In the data rows, 128 means zero.
The table, row by row:
array([101, 125, 134, 163, 149, 143, 137, 154, 198, 108, 132, 129, 179, 118, 124,  98, 127, 213,
       141,  70, 204, 112,  84,  84, 112,  85, 116, 144,  76, 138, 156, 148])
array([113, 109, 122, 171, 141, 149, 119, 147, 197,  98, 134, 120, 166, 115, 138,  90, 128, 196,
       149,  78, 213, 109,  99,  99, 125,  72, 110, 140,  90, 122, 173, 157])
array([119, 125, 120, 136, 121, 111,  95, 118, 124, 127, 119, 147, 132, 133, 118, 101, 115, 115,
       112, 137, 157, 116,  85, 145, 110,  94, 122,  95, 126,  75, 139,  81])
array([120,  80, 148, 142, 160, 105, 135, 148, 134, 113, 140, 111, 130, 175, 130,  62, 152, 110,
       154, 149,  76, 150, 124, 141, 131, 179, 132,  98, 159, 111,  92, 126])
array([112, 137, 121, 109,  98, 155, 158, 160, 106, 149, 166, 116, 134, 140, 141, 192, 137, 135,
       147, 138,  90, 153, 165,  84, 114, 179, 145, 131, 126, 187, 119, 165])
array([ 93, 117, 116, 168, 135, 158, 127, 145, 199, 116, 140, 134, 165, 114, 136,  97, 136, 187,
       139,  61, 198, 108,  76,  99, 118,  74, 123, 131,  81, 140, 150, 157])
array([103, 119, 141, 155, 135, 154, 115, 138, 191, 112, 140, 131, 165, 120, 118, 115, 130, 190,
       128,  76, 162, 106,  99, 101, 104,  84, 118, 118,  87, 132, 151, 174])
array([109, 120, 127, 154, 143, 145, 125, 160, 199, 100, 132, 121, 148, 135, 120, 111, 137, 188,
       144,  72, 176, 119, 109,  99, 102,  88, 104, 130, 109, 136, 139, 158])
array([147, 110, 138, 168, 137, 126, 167, 136, 118, 124,  81, 107, 168, 161, 160,  78, 117, 119,
       130, 101, 150, 136,  98, 184, 146, 144, 130, 119, 145, 142,  78, 113])
array([ 97, 119, 128, 155, 139, 151, 121, 144, 192, 112, 141, 133, 160, 115, 134,  91, 134, 179,
       131,  72, 176, 106,  91, 101, 112,  88, 105, 132, 101, 123, 154, 150])
array([104, 119, 132, 160, 149, 143,  99, 157, 194,  96, 143, 125, 170, 132, 139, 112, 144, 196,
       154,  60, 196, 113,  99,  95, 110,  82, 121, 132,  88, 124, 162, 162])
array([105, 120, 122, 167, 128, 159, 112, 145, 208, 106, 126, 126, 152, 117, 118, 111, 143, 180,
       142,  75, 193, 119,  89,  98, 115,  84, 117, 124,  75, 126, 154, 163])
array([114,  92, 156, 135, 157, 122, 125, 168, 147, 113, 157, 112, 104, 172, 138,  78, 160,  95,
       151, 168,  60, 134, 123, 116, 121, 164, 123, 105, 156,  77, 110, 122])
array([143,  99, 146, 160, 154, 143, 161, 146, 119, 115, 112, 101, 164, 169, 142,  66, 128, 113,
       135, 116, 122, 137,  87, 169, 159, 153, 140, 110, 154, 124,  95, 118])
array([126, 120, 125, 145, 147, 152, 125, 145, 188, 109, 146, 125, 138, 126, 115, 111, 139, 186,
       148,  73, 183, 127,  99,  96, 114,  82, 126, 123,  88, 134, 155, 156])
array([ 95, 130, 129, 116, 104, 141, 138, 135, 106, 129, 137, 148, 133, 135, 146, 154, 116, 111,
       122, 134, 124, 122, 109,  92,  93, 125, 139,  80, 132, 116, 112, 113])
array([124, 141, 123, 133, 126, 134, 149, 154, 125, 137, 156, 111, 141, 130, 155, 182, 150, 154,
       151, 119,  92, 135, 168,  97, 120, 177, 149, 156, 126, 187, 122, 146])
array([102, 106, 126, 165, 148, 146, 126, 151, 185, 113, 138, 128, 152, 126, 143, 116, 141, 181,
       158,  86, 189, 108, 102,  99, 131,  92, 125, 128, 100, 142, 155, 161])
array([106, 113, 121, 143, 126, 139, 116, 151, 175, 117, 138, 129, 153, 141, 119, 124, 133, 171,
       146,  91, 168, 115, 111, 107,  97, 101, 123, 131, 100, 125, 156, 151])
array([131, 131, 149, 147, 121, 154, 162,  96, 104, 145,  86, 126, 214, 123, 146, 141,  82, 136,
       127,  86, 192, 117, 104, 191, 171, 107, 150, 143, 118, 191,  93, 127])
array([139, 142, 143, 148, 122, 156, 154, 105, 102, 130,  93, 147, 181, 128, 136, 135,  92, 130,
       104,  75, 199, 128, 104, 189, 155, 104, 152, 142, 113, 196, 113, 105])
array([123,  65, 167, 170, 164, 133, 145, 138, 122, 111, 110,  91, 159, 175, 156,  66, 117, 100,
       154, 139, 103, 137,  83, 180, 158, 166, 144,  98, 169, 126,  60, 115])
array([120, 126, 110, 109, 133, 108, 111, 142, 134, 138, 160, 136,  68, 125, 124, 131, 156, 119,
       159, 158,  88, 123, 137,  85,  98, 122, 122, 123, 120,  86, 166, 127])
array([114, 128, 123, 118, 137, 109, 104, 151, 152, 138, 160, 113,  71, 117, 117, 107, 174, 124,
       149, 188,  72, 134, 144,  81, 109, 149, 115, 106, 137,  81, 168, 145])
array([121, 123, 129, 155, 129, 136, 126, 126, 180,  98, 137, 133, 137, 124, 128,  98, 139, 180,
       147,  87, 174, 120, 109, 110, 116,  99, 115, 134, 107, 124, 147, 173])
array([112, 114, 134, 161, 138, 162, 124, 151, 196, 100, 141, 132, 158, 105, 126, 107, 137, 173,
       147,  75, 187, 120,  86,  99, 122,  90, 116, 129, 106, 131, 157, 162])
array([130, 164, 103,  81,  88, 120,  87, 111, 138, 157, 148, 151,  83,  78,  95, 180, 142, 156,
       105, 143, 130, 113, 165,  58,  99,  83,  98, 135,  93, 123, 197, 143])
array([138, 121, 131, 140, 126, 109,  83, 113, 146, 110, 109, 139, 113, 130, 105,  70, 124, 111,
       111, 120, 168, 116,  86, 159, 134,  67, 120,  94, 137,  68, 131,  96])
Each row is a point on one line or plane from a hidden set. They get numbers from 0 up, as they first appear below.
Further rows, each followed by the number of its line or plane:
array([161, 129, 131, 135, 139,  91, 111, 107, 153, 117,  88, 106, 115,  86, 120,  92, 130, 142,
       110,  93, 132, 125, 119, 158, 152, 111, 115, 153, 131, 106, 143, 127]) 0
array([135, 115, 146, 163, 125, 150, 173, 103, 115, 124,  95, 109, 187, 132, 139, 116,  96, 128,
       130,  81, 189, 132,  98, 181, 176, 122, 137, 138, 122, 174,  89, 117]) 1
array([139,  81, 170, 176, 154, 151, 174, 141, 117, 109,  82, 104, 204, 171, 161,  65, 104, 117,
       138, 125, 153, 137,  94, 188, 178, 164, 149, 108, 169, 140,  66, 121]) 1
array([125, 105, 165, 160, 148, 129, 168, 132, 116, 126,  97, 116, 180, 163, 145,  85, 107, 115,
       129,  99, 135, 124,  90, 182, 163, 160, 158, 125, 157, 163,  75, 122]) 1
array([ 98, 108, 125, 161, 134, 143, 113, 129, 179, 112, 129, 127, 146, 115, 129, 104, 144, 190,
       148,  75, 172, 113, 102, 100, 120,  95, 117, 136,  89, 140, 142, 152]) 2
array([148, 134, 152, 134, 118, 149, 145, 121, 121, 115,  96, 126, 160, 131, 145, 124,  94, 136,
       118, 106, 181, 129, 134, 178, 148, 137, 155, 143, 117, 163, 117, 124]) 1
array([ 97, 104, 138, 150, 138, 149, 132, 138, 181, 110, 128, 128, 123, 127, 125, 121, 133, 166,
       144, 101, 181, 102, 102, 110, 118, 108, 103, 131, 105, 120, 160, 166]) 2
array([ 88, 115, 132, 118, 125, 155, 108, 129, 116, 139, 143, 174, 124, 160, 133, 104, 113,  91,
       107, 146, 162, 104,  67, 118, 106,  92, 127,  56, 142,  78, 131,  81]) 0
array([118, 118, 117, 163, 143, 152, 132, 125, 161, 104, 129, 138, 157, 127, 127, 107, 129, 161,
       142,  82, 166, 125, 100,  91, 110,  88, 103, 128, 123, 144, 150, 150]) 2
array([107, 113, 114, 159, 131, 164, 125, 150, 194, 103, 119, 126, 159, 130, 123, 101, 135, 201,
       152,  91, 196, 111, 102, 100, 123,  89, 112, 131,  86, 131, 156, 161]) 2
array([100, 118, 132, 158, 132, 153, 113, 165, 183,  98, 141, 128, 153, 124, 134,  95, 133, 192,
       128,  82, 183, 104, 102, 102, 104,  86, 126, 124,  95, 141, 154, 147]) 2
array([ 96, 113, 130, 172, 142, 146, 127, 143, 189, 118, 143, 125, 142, 120, 142, 110, 122, 193,
       147,  67, 181, 109,  94, 100, 132,  92, 101, 118,  91, 131, 156, 159]) 2
array([109, 109, 106, 108, 136,  96,  94, 154, 149, 141, 165, 123,  55, 132, 105, 115, 186, 121,
       158, 193,  60, 136, 139,  61, 100, 146, 123, 111, 138,  55, 171, 143]) 1
array([178, 134, 135, 134, 162,  93, 110, 109, 168, 116,  83, 103, 102,  82,  99,  94, 126, 157,
       125, 102, 109, 147, 148, 181, 168, 121, 125, 209, 125, 128, 165, 141]) 0
array([164, 141, 132, 129, 171,  91, 120, 110, 151, 115,  81,  96, 105,  88,  94,  83, 138, 147,
       118,  99, 142, 140, 135, 173, 147, 115, 103, 206, 120, 100, 139, 140]) 0
array([115, 133, 137, 161, 131, 151, 117, 131, 177, 110, 124, 127, 137, 120, 131, 110, 127, 164,
       140,  97, 177, 106, 120, 113, 118,  99, 113, 132,  95, 134, 141, 140]) 2
